In the data rows, the value 50 means zero.
Here are some points:
array([49., 43., 51., 44., 50., 54., 67., 61., 65., 43., 51., 50., 59., 43.,
       44., 37., 62., 66., 49., 60., 44., 51., 45., 59., 40., 49., 56., 50.,
       50., 65., 47., 53.])
array([39., 75., 19., 37., 12., 31., 62., 23., 67., 45., 60., 74., 45., 50.,
       55., 29., 45., 39., 59., 38., 34., 34., 47., 52., 64., 51., 42., 63.,
       51., 68., 54., 22.])
array([56., 57., 27., 55., 30., 25., 44., 12., 62., 75., 77., 78., 44., 56.,
       56., 21., 57., 38., 41., 46., 46., 25., 38., 63., 65., 53., 59., 46.,
       52., 38., 47., 34.])
array([47., 62., 17., 21.,  7., 23., 66.,  0., 51., 40., 75., 87., 46., 50.,
       57., 34., 26., 47., 52., 37., 41., 27., 61., 32., 39., 48., 17., 57.,
       34., 54., 61., 36.])
array([43., 30., 58., 62., 32., 51., 50., 46., 63., 53., 43., 39., 45., 48.,
       59., 57., 31., 53., 48., 38., 46., 48., 56., 40., 41., 56., 50., 46.,
       27., 44., 56., 73.])
array([41., 67., 36., 47., 35., 56., 61., 46., 57., 49., 54., 73., 62., 60.,
       61., 40., 16., 43., 51., 55., 45., 40., 54., 28., 40., 47., 50., 44.,
       27., 47., 61., 66.])
array([50., 33., 90., 98., 95., 69., 21., 97., 32., 58., 30.,  6., 60., 46.,
       50., 68., 96., 50., 41., 58., 84., 88., 19., 55., 35., 39., 72., 49.,
       51., 63., 24., 64.])
array([65., 34., 55., 55., 49., 49., 50., 42., 54., 62., 42., 62., 43., 57.,
       42., 60., 48., 39., 61., 45., 66., 43., 62., 48., 61., 61., 52., 46.,
       52., 53., 52., 57.])
array([54., 52., 42., 54., 45., 63., 51., 39., 56., 57., 39., 72., 54., 38.,
       48., 42., 26., 52., 40., 58., 26., 51., 50., 37., 57., 51., 26., 45.,
       49., 37., 50., 32.])
array([68., 62., 49., 54., 64., 32., 62., 40., 38., 41., 58., 69., 58., 46.,
       74., 48., 48., 56., 51., 46., 45., 37., 71., 61., 55., 45., 41., 46.,
       55., 53., 42., 52.])
array([39., 26., 86., 99., 87., 58., 37., 96., 53., 64., 25., 15., 58., 30.,
       55., 81., 62., 64., 34., 66., 57., 88., 59., 38., 57., 65., 67., 36.,
       44.,  8., 26., 72.])
array([ 5., 26., 68., 45., 28., 51., 49., 63., 63., 51., 42., 23., 55., 46.,
       54., 77., 36., 75., 68., 52., 66., 57., 57., 34., 26., 53., 24., 46.,
        8., 36., 61., 89.])
array([38., 26., 98., 81., 99., 66., 40., 95., 43., 49., 28.,  0., 52., 45.,
       42., 74., 57., 71., 51., 68., 67., 94., 63., 48., 40., 40., 61., 44.,
       35., 35., 25., 85.])
array([50., 24., 63., 69., 69., 68., 48., 57., 51., 65., 47., 45., 48., 42.,
       58., 70., 32., 75., 53., 80., 43., 48., 70., 28., 67., 69., 56., 48.,
       28., 17., 37., 68.])
array([63., 53., 44., 48., 28., 42., 36., 29., 53., 42., 80., 67., 44., 40.,
       57., 61., 39., 38., 47., 68., 35., 33., 70., 47., 69., 49., 49., 68.,
       47., 51., 48., 43.])
array([56., 50., 49., 47., 32., 51., 57., 43., 54., 34., 64., 68., 39., 52.,
       71., 43., 43., 55., 67., 50., 43., 40., 54., 36., 36., 54., 47., 58.,
       59., 40., 59., 42.])
array([60., 25., 71., 72., 78., 55., 33., 78., 43., 59., 25.,  4., 51., 44.,
       42., 70., 80., 58., 48., 67., 64., 79., 57., 51., 45., 54., 63., 36.,
       37., 34., 47., 74.])
array([47., 38., 61., 52., 88., 74., 37., 99., 38., 45., 11.,  0., 45., 40.,
       39., 54., 82., 74., 73., 36., 71., 85., 28., 65., 25., 54., 62., 34.,
       51., 62., 49., 52.])
array([40., 50., 69., 49., 81., 58., 51., 83., 59., 44., 27., 12., 39., 60.,
       38., 64., 78., 47., 62., 52., 68., 74., 18., 66., 36., 43., 64., 42.,
       61., 68., 49., 32.])
array([40., 38., 51., 37., 38., 69., 54., 43., 69., 59., 65., 71., 51., 27.,
       63., 55., 28., 46., 52., 49., 47., 42., 57., 40., 53., 68., 28., 43.,
       42., 41., 43., 55.])
array([41., 68., 26., 21., 21., 31., 63., 24., 47., 45., 66., 67., 48., 52.,
       35., 39., 38., 36., 52., 48., 40., 10., 66., 46., 58., 59., 51., 53.,
       64., 66., 59., 39.])
array([52., 40., 46., 50., 38., 54., 57., 59., 51., 39., 43., 40., 55., 59.,
       67., 73., 40., 46., 53., 47., 39., 58., 53., 47., 32., 47., 41., 62.,
       31., 36., 57., 84.])
array([53., 42., 82., 74., 86., 69., 39., 89., 36., 64., 13., 21., 47., 43.,
       43., 80., 70., 50., 46., 52., 61., 66., 48., 52., 53., 60., 64., 61.,
       55., 28., 41., 59.])
array([61., 72., 35., 45., 36., 32., 44., 43., 43., 56., 58., 61., 33., 36.,
       68., 41., 35., 32., 48., 46., 24., 30., 53., 51., 54., 52., 45., 60.,
       71., 46., 48., 36.])
array([39., 41., 39., 39., 38., 36., 54., 41., 54., 49., 35., 65., 50., 39.,
       45., 48., 38., 47., 48., 70., 41., 38., 78., 32., 24., 48., 41., 56.,
       41., 31., 72., 62.])
array([51., 53., 39., 53., 41., 52., 52., 35., 51., 43., 56., 82., 55., 62.,
       45., 53., 25., 42., 55., 54., 31., 36., 54., 35., 55., 54., 42., 40.,
       60., 57., 53., 37.])
array([54., 67., 37., 48., 46., 36., 50., 39., 45., 33., 65., 56., 45., 72.,
       39., 38., 67., 31., 46., 52., 44., 43., 17., 78., 70., 37., 57., 70.,
       83., 99., 39., 15.])
array([43., 57., 34., 34., 22., 38., 65., 29., 47., 37., 53., 86., 51., 48.,
       54., 43., 21., 32., 55., 42., 40., 25., 48., 35., 45., 42., 35., 44.,
       39., 49., 76., 32.])
array([66., 59., 41., 50., 44., 46., 29., 34., 47., 58., 59., 64., 37., 47.,
       47., 43., 40., 12., 43., 57., 48., 36., 49., 56., 53., 43., 55., 60.,
       67., 40., 40., 35.])
array([55., 69., 26., 34.,  7., 34., 51., 45., 58., 40., 74., 73., 38., 35.,
       49., 29., 37., 37., 34., 52., 26., 20., 68., 35., 57., 54., 37., 54.,
       59., 47., 76., 39.])
array([52., 26., 69., 76., 64., 68., 53., 45., 35., 64., 42., 33., 52., 45.,
       52., 69., 40., 57., 42., 64., 67., 68., 64., 41., 58., 49., 39., 52.,
       34., 43., 50., 66.])
array([56., 22., 86., 93., 82., 66., 37., 80., 58., 62., 16.,  6., 45., 34.,
       43., 80., 65., 71., 33., 84., 62., 76., 59., 27., 48., 51., 48., 37.,
       38., 33., 29., 80.])
array([61., 80., 39., 21., 37., 39., 57., 28., 59., 47., 55., 72., 51., 65.,
       57., 37., 47., 29., 53., 50., 37., 28., 55., 53., 52., 32., 30., 54.,
       67., 71., 57., 11.])
array([52., 75., 28., 39., 46., 31., 61., 14., 57., 56., 67., 82., 37., 52.,
       70., 52., 35., 42., 43., 31., 35., 30., 66., 32., 68., 55., 43., 78.,
       54., 25., 59., 40.])
array([52., 54., 38., 56., 29., 33., 65., 36., 56., 65., 70., 60., 35., 41.,
       54., 40., 37., 34., 36., 55., 28., 24., 52., 43., 73., 64., 42., 65.,
       47., 46., 70., 31.])
array([44., 22., 79., 69., 75., 55., 34., 80., 31., 52., 19., 13., 67., 51.,
       41., 76., 66., 69., 43., 62., 56., 65., 39., 54., 30., 49., 73., 45.,
       53., 51., 35., 76.])
array([69., 59., 37., 40., 57., 43., 49., 23., 45., 62., 58., 65., 38., 41.,
       33., 51., 47., 32., 58., 40., 55., 39., 64., 54., 54., 50., 43., 73.,
       70., 52., 52., 39.])
array([69., 57., 43., 50., 56., 27., 50., 33., 45., 65., 70., 68., 28., 55.,
       64., 38., 59., 35., 31., 65., 48., 34., 37., 57., 76., 53., 61., 56.,
       74., 65., 36., 18.])
array([87., 34., 79., 73., 68., 49., 37., 76., 32., 76., 49., 63., 36., 44.,
       54., 67., 53., 48., 38., 65., 55., 46., 45., 50., 58., 67., 60., 63.,
       66., 42., 34., 40.])
array([66., 54., 13., 46.,  0., 56., 73., 12., 59., 40., 70., 99., 56., 48.,
       62., 45.,  8., 38., 54., 51., 28., 15., 57., 43., 55., 56., 31., 75.,
       49., 20., 70., 40.])
array([42., 14., 88., 78., 72., 64., 42., 88., 41., 46., 17., 11., 61., 55.,
       38., 71., 84., 72., 46., 46., 70., 74., 43., 60., 37., 46., 39., 18.,
       51., 46., 55., 72.])
array([60., 53., 69., 41., 81., 47., 41., 68., 47., 51., 45., 39., 51., 46.,
       41., 58., 78., 42., 56., 56., 48., 67., 38., 66., 58., 65., 60., 65.,
       71., 62., 29., 42.])
array([51., 54., 16., 30., 26., 38., 64., 17., 44., 45., 71., 88., 42., 42.,
       66., 23., 49., 25., 41., 25., 38., 20., 41., 52., 64., 55., 61., 68.,
       56., 68., 61., 26.])
array([43., 15., 60., 77., 70., 60., 50., 66., 44., 63., 43., 37., 65., 46.,
       43., 59., 53., 40., 43., 71., 59., 68., 44., 44., 61., 47., 43., 42.,
       42., 42., 49., 64.])
array([61., 71., 16., 33., 20., 33., 46.,  6., 50., 41., 80., 99., 34., 43.,
       70., 48., 44., 23., 27., 46., 34., 11., 54., 47., 70., 42., 61., 74.,
       81., 33., 52., 19.])
array([38., 50., 45., 31., 29., 51., 55., 32., 65., 37., 51., 39., 50., 54.,
       65., 51., 44., 68., 51., 47., 36., 41., 48., 47., 42., 41., 61., 33.,
       48., 59., 56., 45.])
array([15., 62., 28., 28., 15., 42., 60., 40., 58., 39., 63., 54., 55., 62.,
       40., 35., 45., 43., 58., 41., 48., 44., 45., 43., 48., 48., 33., 45.,
       29., 62., 74., 41.])
array([68., 65., 46., 50., 57., 45., 59., 53., 37., 47., 55., 56., 42., 47.,
       49., 34., 73., 41., 43., 38., 54., 52., 26., 66., 58., 59., 51., 57.,
       55., 54., 41., 33.])
array([35., 60., 40., 27., 29., 48., 63., 35., 56., 57., 60., 41., 52., 52.,
       42., 33., 46., 53., 62., 29., 47., 57., 42., 68., 33., 50., 57., 47.,
       50., 70., 46., 46.])
array([44., 48., 20., 42., 30., 56., 58., 36., 64., 50., 55., 73., 38., 39.,
       56., 56., 48., 49., 58., 54., 40., 46., 61., 55., 62., 52., 55., 47.,
       53., 75., 48., 45.])
array([57., 48., 57., 83., 66., 51., 43., 88., 45., 65., 55., 39., 38., 55.,
       60., 57., 64., 48., 43., 51., 59., 56., 43., 43., 60., 62., 56., 47.,
       51., 39., 29., 70.])
16 more points follow, each with its number after it:
array([48., 34., 65., 56., 74., 54., 39., 71., 46., 58., 38., 22., 48., 46.,
       49., 61., 70., 49., 49., 65., 54., 76., 45., 44., 56., 55., 70., 56.,
       52., 57., 48., 54.]) 0
array([77., 61., 38., 34., 46., 48., 52., 43., 26., 41., 48., 61., 49., 41.,
       55., 19., 44., 36., 39., 32., 48., 24., 59., 43., 51., 80., 56., 62.,
       87., 60., 39., 51.]) 1
array([33., 33., 71., 67., 79., 62., 37., 91., 47., 37., 26.,  1., 44., 66.,
       31., 52., 75., 66., 54., 47., 76., 89., 39., 55., 20., 40., 60., 37.,
       58., 55., 36., 75.]) 2
array([25., 45., 21., 17.,  0., 41., 72., 19., 68., 32., 52., 87., 48., 43.,
       75., 54.,  1., 52., 64., 54., 39., 20., 64., 25., 52., 57., 10., 34.,
       19., 25., 74., 67.]) 3
array([60., 65., 57., 41., 35., 56., 74., 32., 51., 56., 45., 44., 42., 44.,
       59., 54., 41., 52., 48., 27., 38., 36., 39., 62., 58., 45., 54., 45.,
       52., 56., 71., 38.]) 4
array([58., 59., 31., 40., 46., 43., 49., 39., 59., 51., 73., 60., 47., 53.,
       46., 25., 52., 67., 52., 52., 47., 33., 32., 50., 41., 46., 43., 57.,
       71., 61., 58., 22.]) 5
array([48., 31., 33., 26., 57., 59., 63., 57., 50., 50., 61., 49., 33., 67.,
       55., 56., 49., 44., 50., 50., 75., 67., 47., 50., 50., 50., 48., 52.,
       67., 51., 42., 43.]) 6
array([29., 46., 38., 45., 36., 52., 62., 35., 64., 38., 54., 64., 58., 54.,
       48., 58., 30., 61., 62., 50., 37., 63., 62., 37., 43., 54., 37., 40.,
       19., 42., 61., 65.]) 7
array([45., 50., 45., 39., 37., 51., 61., 28., 58., 45., 47., 84., 50., 57.,
       44., 47., 41., 53., 57., 51., 41., 42., 59., 46., 46., 39., 36., 67.,
       47., 38., 56., 54.]) 8
array([65., 79., 18., 57., 42., 24., 56., 24., 46., 57., 59., 77., 24., 54.,
       66., 33., 41., 46., 34., 61., 22., 27., 68., 43., 67., 55., 50., 43.,
       47., 50., 49., 34.]) 9
array([42., 63., 27., 44., 19., 49., 59., 30., 49., 31., 63., 63., 54., 59.,
       70., 19., 45., 41., 71., 34., 53., 38., 20., 58., 64., 58., 45., 52.,
       61., 84., 46., 34.]) 10
array([39., 36., 70., 60., 83., 61., 34., 78., 47., 52., 27., 21., 47., 66.,
       25., 56., 85., 61., 47., 53., 61., 83., 29., 67., 44., 58., 90., 55.,
       61., 48., 30., 53.]) 11
array([61., 36., 84., 54., 98., 73., 38., 85., 48., 55., 37., 24., 52., 50.,
       70., 50., 73., 64., 58., 60., 62., 71., 37., 62., 33., 45., 70., 38.,
       57., 65., 44., 61.]) 12
array([50., 78., 38., 43., 67., 34., 60., 42., 46., 32., 71., 64., 47., 74.,
       40., 21., 60., 43., 64., 25., 60., 46., 24., 86., 53., 39., 88., 55.,
       68., 88., 38.,  5.]) 13
array([61., 61., 53., 50., 54., 59., 52., 37., 54., 55., 53., 82., 32., 36.,
       48., 56., 61., 38., 34., 45., 38., 37., 47., 44., 66., 54., 47., 76.,
       63., 37., 35., 32.]) 14
array([58., 56., 49., 37., 22., 43., 54., 26., 56., 41., 58., 67., 48., 52.,
       48., 55., 33., 42., 54., 51., 37., 31., 61., 47., 70., 52., 43., 57.,
       34., 33., 59., 44.]) 15
Which of these numbered points is nearest to each point below, looking only along the 3 directions in which the first points spread most? Its number follows each.
array([59., 54., 81., 66., 99., 78., 24., 99., 41., 50., 10.,  0., 53., 60.,
       45., 61., 97., 63., 52., 62., 61., 99., 21., 73., 38., 49., 79., 37.,
       86., 67., 30., 64.]) > 11
array([56., 71., 45., 23., 62., 37., 40., 68., 51., 45., 61., 53., 30., 63.,
       46., 17., 79., 30., 43., 25., 56., 54., 14., 88., 45., 52., 75., 64.,
       92., 99., 48., 14.]) > 13
array([42., 52., 27., 39., 25., 39., 56., 43., 56., 50., 59., 54., 50., 47.,
       59., 45., 35., 57., 60., 55., 32., 43., 64., 29., 41., 39., 26., 59.,
       36., 61., 45., 56.]) > 8
array([48., 52., 36., 43., 32., 27., 59., 39., 52., 58., 71., 97., 37., 35.,
       66., 45., 21., 46., 53., 49., 33., 42., 71., 46., 59., 55., 19., 61.,
       43., 36., 53., 47.]) > 15
array([55., 57., 24., 16., 25., 54., 45., 28., 51., 32., 76., 80., 42., 43.,
       54., 53., 58., 38., 57., 50., 64., 60., 53., 60., 47., 64., 48., 64.,
       67., 51., 63., 33.]) > 5
array([54., 44., 30., 33., 30., 38., 58., 34., 61., 48., 77., 64., 48., 40.,
       59., 59., 21., 41., 31., 41., 45., 39., 58., 36., 62., 60., 41., 55.,
       31., 33., 54., 48.]) > 15
array([65., 59., 22., 44., 25., 37., 62., 28., 58., 56., 67., 83., 68., 58.,
       66., 49., 14., 43., 28., 58., 30., 23., 71., 47., 43., 50., 35., 50.,
       51., 35., 40., 54.]) > 15
array([39., 71., 41., 29., 44., 34., 64., 41., 48., 40., 66., 53., 60., 47.,
       54., 51., 48., 60., 57., 37., 57., 54., 51., 46., 43., 53., 50., 64.,
       34., 62., 53., 47.]) > 4
array([76., 53., 43., 70., 52., 41., 35., 28., 47., 51., 53., 78., 42., 39.,
       53., 58., 56., 39., 25., 58., 29., 53., 56., 50., 67., 68., 39., 60.,
       50., 29., 39., 43.]) > 14
array([26., 18., 89., 54., 72., 79., 46., 90., 49., 40., 26.,  5., 72., 66.,
       47., 53., 85., 89., 71., 45., 65., 88., 37., 54., 32., 43., 63., 27.,
       47., 52., 40., 62.]) > 2
array([41., 56.,  5., 33.,  0., 39., 71., 14., 73., 48., 72., 86., 59., 41.,
       51., 65.,  0., 53., 62., 37., 29., 13., 71., 27., 40., 49., 24., 49.,
       23., 37., 77., 56.]) > 3
array([42., 47., 15., 22., 30., 51., 52., 25., 59., 57., 64., 74., 52., 28.,
       56., 44., 23., 42., 59., 48., 46., 24., 56., 27., 61., 58., 40., 51.,
       35., 37., 67., 44.]) > 15
array([52., 79., 42., 28., 32., 39., 58., 47., 48., 39., 56., 60., 50., 41.,
       44., 29., 43., 49., 67., 52., 74., 30., 55., 58., 45., 52., 52., 55.,
       39., 56., 58., 49.]) > 4
array([59., 47., 76., 71., 57., 48., 50., 65., 59., 47., 48., 31., 50., 47.,
       61., 74., 61., 54., 44., 63., 66., 64., 34., 40., 55., 45., 61., 45.,
       43., 46., 39., 65.]) > 0
array([38., 75.,  5.,  0.,  7., 49., 82., 13., 60., 27., 71., 99., 45., 56.,
       30., 24., 32., 54., 63., 26., 35., 31., 43., 64., 53., 32., 47., 59.,
       42., 76., 58., 23.]) > 10
array([49., 60., 56., 66., 90., 54., 39., 98., 35., 50., 40., 16., 43., 53.,
       34., 51., 99., 50., 55., 51., 63., 95.,  0., 91., 46., 37., 82., 33.,
       86., 85., 22., 37.]) > 11
array([42., 42., 68., 64., 91., 64., 42., 81., 41., 55., 28., 22., 54., 60.,
       28., 54., 70., 65., 62., 82., 59., 80., 30., 69., 29., 43., 60., 36.,
       56., 55., 48., 76.]) > 12
array([48., 73., 30., 28., 55., 50., 58., 40., 52., 26., 55., 64., 38., 63.,
       47., 18., 87., 29., 40., 16., 60., 50., 20., 86., 50., 43., 85., 56.,
       80., 98., 38., 18.]) > 13
array([59., 74., 50., 37., 70., 50., 47., 59., 35., 37., 49., 53., 48., 67.,
       57., 31., 76., 27., 36., 30., 63., 47., 30., 75., 52., 33., 78., 56.,
       82., 75., 28.,  6.]) > 13
array([62., 55., 31., 42., 51., 25., 59., 30., 48., 56., 54., 71., 44., 50.,
       52., 47., 49., 27., 33., 37., 42., 35., 47., 59., 73., 42., 61., 59.,
       64., 55., 44., 38.]) > 1
array([42., 67., 33., 22., 34., 32., 68., 42., 50., 30., 54., 70., 38., 53.,
       47., 28., 53., 41., 40., 28., 60., 32., 43., 88., 64., 33., 51., 60.,
       60., 78., 58., 18.]) > 10
array([40., 72.,  3., 15.,  0., 34., 80.,  7., 66., 27., 73., 90., 30., 54.,
       61., 45.,  6., 52., 58., 37., 20., 14., 62., 34., 50., 49., 27., 69.,
       25., 51., 78., 56.]) > 3
array([50., 58., 61., 68., 91., 44., 30., 63., 47., 56., 35., 33., 38., 61.,
       36., 50., 80., 54., 51., 48., 47., 71., 43., 73., 53., 45., 83., 41.,
       69., 70., 46., 47.]) > 11
array([47., 31., 64., 68., 73., 68., 53., 82., 38., 42., 29., 14., 55., 68.,
       46., 43., 77., 66., 51., 42., 58., 72., 21., 73., 37., 37., 71., 39.,
       57., 80., 55., 41.]) > 11
array([51., 38., 72., 71., 73., 58., 28., 95., 41., 48., 16., 15., 50., 48.,
       45., 67., 79., 58., 55., 61., 66., 89., 24., 56., 38., 28., 80., 45.,
       50., 43., 54., 68.]) > 12
array([65., 62., 41., 53., 68., 26., 58., 30., 38., 61., 61., 70., 56., 53.,
       55., 49., 58., 49., 31., 56., 47., 38., 67., 42., 76., 59., 57., 71.,
       47., 49., 52., 42.]) > 14
array([52., 69., 39., 30., 51., 34., 49., 37., 53., 35., 54., 53., 62., 60.,
       42., 41., 80., 34., 56., 29., 52., 26., 25., 85., 61., 46., 64., 55.,
       55., 81., 54., 17.]) > 13
array([45., 77., 24., 18., 21., 15., 43., 19., 45., 31., 63., 80., 38., 39.,
       48., 23., 35., 37., 57., 21., 49., 35., 41., 76., 49., 34., 41., 72.,
       59., 71., 53., 19.]) > 10
array([62., 52., 48., 59., 48., 49., 48., 45., 36., 59., 49., 69., 50., 39.,
       63., 45., 54., 46., 35., 58., 43., 38., 79., 44., 65., 68., 41., 60.,
       54., 52., 42., 51.]) > 14
array([47., 54., 27., 26., 11., 45., 61.,  4., 61., 42., 67., 88., 46., 57.,
       58., 54.,  0., 37., 51., 33., 32., 12., 70., 30., 67., 49., 25., 50.,
       26., 41., 56., 63.]) > 3
array([63., 85., 31., 35., 34., 40., 48., 32., 62., 36., 55., 66., 36., 49.,
       44., 34., 81., 25., 50., 32., 54., 28., 14., 77., 56., 36., 74., 60.,
       87., 64., 45.,  1.]) > 13
array([27., 27., 89., 59., 80., 71., 40., 89., 67., 46., 12.,  0., 56., 63.,
       33., 57., 81., 59., 65., 48., 64., 80., 35., 69., 27., 41., 66., 25.,
       45., 70., 31., 56.]) > 2
array([53., 55., 24., 29., 33., 37., 59., 35., 61., 39., 48., 59., 33., 61.,
       43., 43., 50., 56., 67., 38., 48., 44., 34., 72., 42., 55., 52., 55.,
       51., 58., 68., 28.]) > 10
array([16., 37., 53., 50., 39., 82., 66., 64., 59., 35., 48., 35., 71., 48.,
       46., 60., 30., 64., 65., 41., 40., 58., 50., 31., 26., 59., 32., 31.,
       27., 46., 57., 73.]) > 7
array([37., 32., 55., 43., 25., 56., 75., 55., 50., 64., 50., 52., 61., 63.,
       39., 67.,  7., 62., 65., 67., 54., 48., 55., 33., 39., 52., 10., 48.,
       20., 15., 63., 91.]) > 7
array([72., 51., 37., 19., 34., 45., 70., 29., 54., 55., 63., 75., 56., 36.,
       61., 39., 40., 54., 45., 46., 50., 38., 79., 58., 59., 54., 34., 57.,
       60., 42., 43., 52.]) > 15
array([33., 37., 69., 60., 43., 75., 59., 61., 47., 38., 46., 50., 48., 59.,
       55., 68., 29., 55., 62., 51., 47., 47., 58., 39., 27., 40., 30., 36.,
       40., 26., 68., 91.]) > 7
array([44., 52., 65., 37., 41., 46., 42., 64., 46., 34., 46., 39., 44., 52.,
       33., 47., 56., 49., 61., 49., 52., 61., 55., 47., 50., 33., 82., 46.,
       50., 55., 58., 46.]) > 6
array([34., 45., 72., 54., 91., 63., 44., 91., 53., 33., 28., 20., 48., 62.,
       43., 51., 87., 56., 59., 48., 77., 91., 21., 63., 30., 34., 86., 36.,
       54., 71., 41., 46.]) > 11
array([53., 42., 80., 52., 64., 72., 38., 78., 61., 57., 43., 15., 54., 45.,
       44., 46., 86., 49., 51., 68., 82., 76., 56., 67., 36., 50., 61., 60.,
       58., 56., 31., 44.]) > 12
array([73., 71., 11., 25., 41., 20., 53.,  4., 52., 24., 63., 99., 37., 47.,
       60., 33., 29.,  9., 27., 25., 34., 13., 47., 52., 68., 56., 58., 62.,
       63., 42., 58., 25.]) > 9
array([55., 48., 54., 73., 71., 50., 45., 74., 51., 50., 34., 33., 55., 44.,
       46., 66., 68., 50., 47., 61., 58., 67., 40., 48., 58., 55., 57., 53.,
       70., 45., 36., 51.]) > 0
array([34., 36., 55., 51., 39., 62., 49., 72., 49., 47., 38., 47., 68., 44.,
       50., 70., 18., 68., 55., 63., 43., 46., 68., 22., 42., 63., 39., 37.,
       29., 12., 59., 70.]) > 7
array([58., 61., 51., 51., 60., 61., 46., 63., 38., 49., 45., 49., 46., 60.,
       60., 51., 52., 56., 58., 39., 44., 45., 51., 64., 48., 40., 38., 54.,
       53., 52., 52., 35.]) > 6
array([60., 67., 27., 41., 44., 41., 49., 25., 34., 49., 69., 82., 34., 46.,
       51., 32., 36., 28., 48., 32., 42., 27., 43., 68., 53., 33., 72., 63.,
       46., 76., 53., 39.]) > 5
array([76., 72., 14., 41., 39., 19., 52., 32., 62., 47., 53., 94., 40., 59.,
       72., 28., 36., 34., 23., 41., 35., 20., 61., 55., 75., 49., 48., 67.,
       64., 40., 68., 19.]) > 9
array([58., 51., 15., 35., 25., 43., 57., 28., 66., 42., 78., 59., 35., 52.,
       35., 31., 19., 42., 52., 48., 43., 23., 61., 40., 58., 64., 56., 70.,
       45., 55., 58., 41.]) > 15
array([65., 50., 33., 57., 31., 40., 45., 25., 27., 64., 66., 81., 29., 38.,
       55., 27., 37., 43., 17., 43., 30., 30., 63., 43., 72., 66., 53., 64.,
       62., 44., 62., 53.]) > 9
array([55., 67., 36., 61., 31., 39., 53., 15., 49., 43., 56., 78., 51., 55.,
       61., 44., 36., 48., 39., 43., 44., 24., 71., 56., 71., 65., 28., 74.,
       70., 49., 47., 45.]) > 9
array([20., 30., 95., 79., 97., 75., 46., 99., 41., 50., 22.,  0., 67., 38.,
       29., 73., 81., 84., 60., 63., 67., 97., 21., 68., 11., 40., 69., 24.,
       32., 54., 24., 73.]) > 2
array([56., 61., 40., 33., 35., 41., 70., 18., 34., 51., 63., 90., 52., 52.,
       57., 43., 37., 37., 37., 42., 38., 30., 66., 59., 73., 52., 42., 65.,
       61., 40., 47., 56.]) > 9
array([32., 20., 77., 76., 98., 74., 53., 96., 61., 57., 37.,  0., 75., 43.,
       33., 82., 59., 78., 78., 50., 69., 79., 44., 35., 27., 67., 60., 11.,
       41., 46., 45., 87.]) > 2
array([69., 44., 64., 72., 75., 51., 52., 84., 61., 69., 29.,  8., 54., 61.,
       48., 70., 77., 55., 51., 49., 62., 80., 39., 66., 48., 43., 61., 35.,
       54., 38., 35., 68.]) > 12
array([35., 58., 44., 24., 59., 48., 53., 34., 64., 46., 53., 47., 50., 42.,
       54., 48., 46., 59., 48., 50., 48., 43., 58., 66., 34., 70., 47., 51.,
       50., 55., 54., 52.]) > 4
array([39., 42., 47., 48., 24., 55., 52., 45., 58., 49., 56., 70., 54., 47.,
       45., 52., 33., 48., 49., 37., 50., 28., 59., 65., 56., 40., 50., 52.,
       44., 50., 54., 58.]) > 8
array([47., 61., 35., 38., 37., 57., 62., 48., 62., 46., 46., 65., 49., 40.,
       52., 64., 23., 44., 51., 52., 54., 36., 70., 28., 41., 43., 42., 55.,
       42., 35., 54., 54.]) > 8
array([38., 42., 79., 54., 75., 63., 50., 87., 74., 57., 31.,  7., 63., 73.,
       34., 55., 70., 69., 60., 52., 58., 75., 26., 48., 36., 40., 71., 29.,
       53., 62., 40., 62.]) > 2
array([61., 63., 37., 44., 41., 45., 54., 28., 64., 50., 59., 58., 51., 51.,
       37., 48., 36., 52., 62., 55., 40., 49., 57., 54., 38., 42., 35., 69.,
       63., 70., 55., 39.]) > 4
array([47., 55., 10., 17.,  3., 32., 73.,  5., 66., 42., 79., 79., 35., 40.,
       55., 57.,  7., 42., 53., 31., 20.,  5., 68., 21., 56., 42., 20., 53.,
       40., 41., 65., 53.]) > 3
array([66., 55., 50., 46., 37., 35., 34., 24., 59., 48., 65., 77., 36., 47.,
       53., 30., 23., 43., 40., 51., 41., 32., 61., 55., 69., 58., 45., 55.,
       72., 42., 50., 31.]) > 9
array([40., 43., 64., 58., 89., 64., 41., 82., 37., 57., 45., 22., 39., 42.,
       38., 64., 49., 34., 45., 55., 34., 74., 55., 46., 40., 59., 63., 49.,
       36., 59., 34., 66.]) > 0
array([39., 52., 66., 57., 71., 59., 56., 83., 51., 50., 31.,  3., 67., 80.,
       52., 57., 81., 71., 60., 41., 85., 80., 30., 58., 32., 31., 72., 35.,
       43., 76., 45., 53.]) > 2
array([66., 35., 71., 50., 62., 47., 60., 63., 34., 61., 33., 39., 45., 53.,
       34., 64., 65., 47., 41., 58., 44., 63., 62., 59., 56., 47., 68., 50.,
       57., 44., 35., 51.]) > 0
array([47., 62., 30., 44., 53., 39., 53., 39., 40., 24., 58., 78., 33., 64.,
       61., 12., 84., 29., 32., 45., 37., 31., 28., 69., 26., 46., 74., 58.,
       88., 80., 42., 35.]) > 13
array([82., 46., 38., 79., 40., 39., 41., 25., 35., 66., 59., 75., 44., 52.,
       61., 35., 44., 38., 12., 54., 36., 33., 62., 56., 77., 79., 55., 59.,
       66., 38., 46., 26.]) > 14
array([52., 63., 34., 43., 46., 49., 39., 27., 62., 48., 62., 94., 48., 46.,
       43., 44., 26., 40., 34., 41., 52., 28., 66., 54., 76., 40., 51., 66.,
       46., 48., 69., 37.]) > 9
array([49., 47., 26., 30., 23., 41., 72., 31., 66., 35., 60., 65., 51., 50.,
       56., 62., 25., 52., 54., 52., 41., 43., 50., 54., 46., 41., 40., 57.,
       32., 53., 62., 71.]) > 8
array([40., 35., 31., 47., 36., 42., 57., 19., 56., 65., 74., 70., 51., 61.,
       52., 58., 12., 32., 39., 67., 41., 32., 78., 29., 43., 61., 47., 49.,
       45., 29., 57., 60.]) > 15
array([40., 60., 27., 34., 28., 38., 51., 34., 46., 39., 62., 48., 43., 44.,
       53., 36., 63., 45., 63., 45., 53., 46., 61., 66., 58., 47., 42., 54.,
       47., 86., 60., 41.]) > 10
array([51., 69., 46., 55., 47., 42., 45., 25., 46., 81., 48., 73., 50., 39.,
       39., 55., 24., 48., 42., 56., 51., 37., 61., 42., 61., 61., 42., 52.,
       57., 49., 51., 54.]) > 15
array([41., 53., 45., 37., 43., 40., 63., 42., 43., 30., 58., 39., 61., 55.,
       40., 23., 44., 45., 64., 29., 76., 39., 45., 65., 30., 35., 56., 51.,
       53., 62., 46., 47.]) > 4
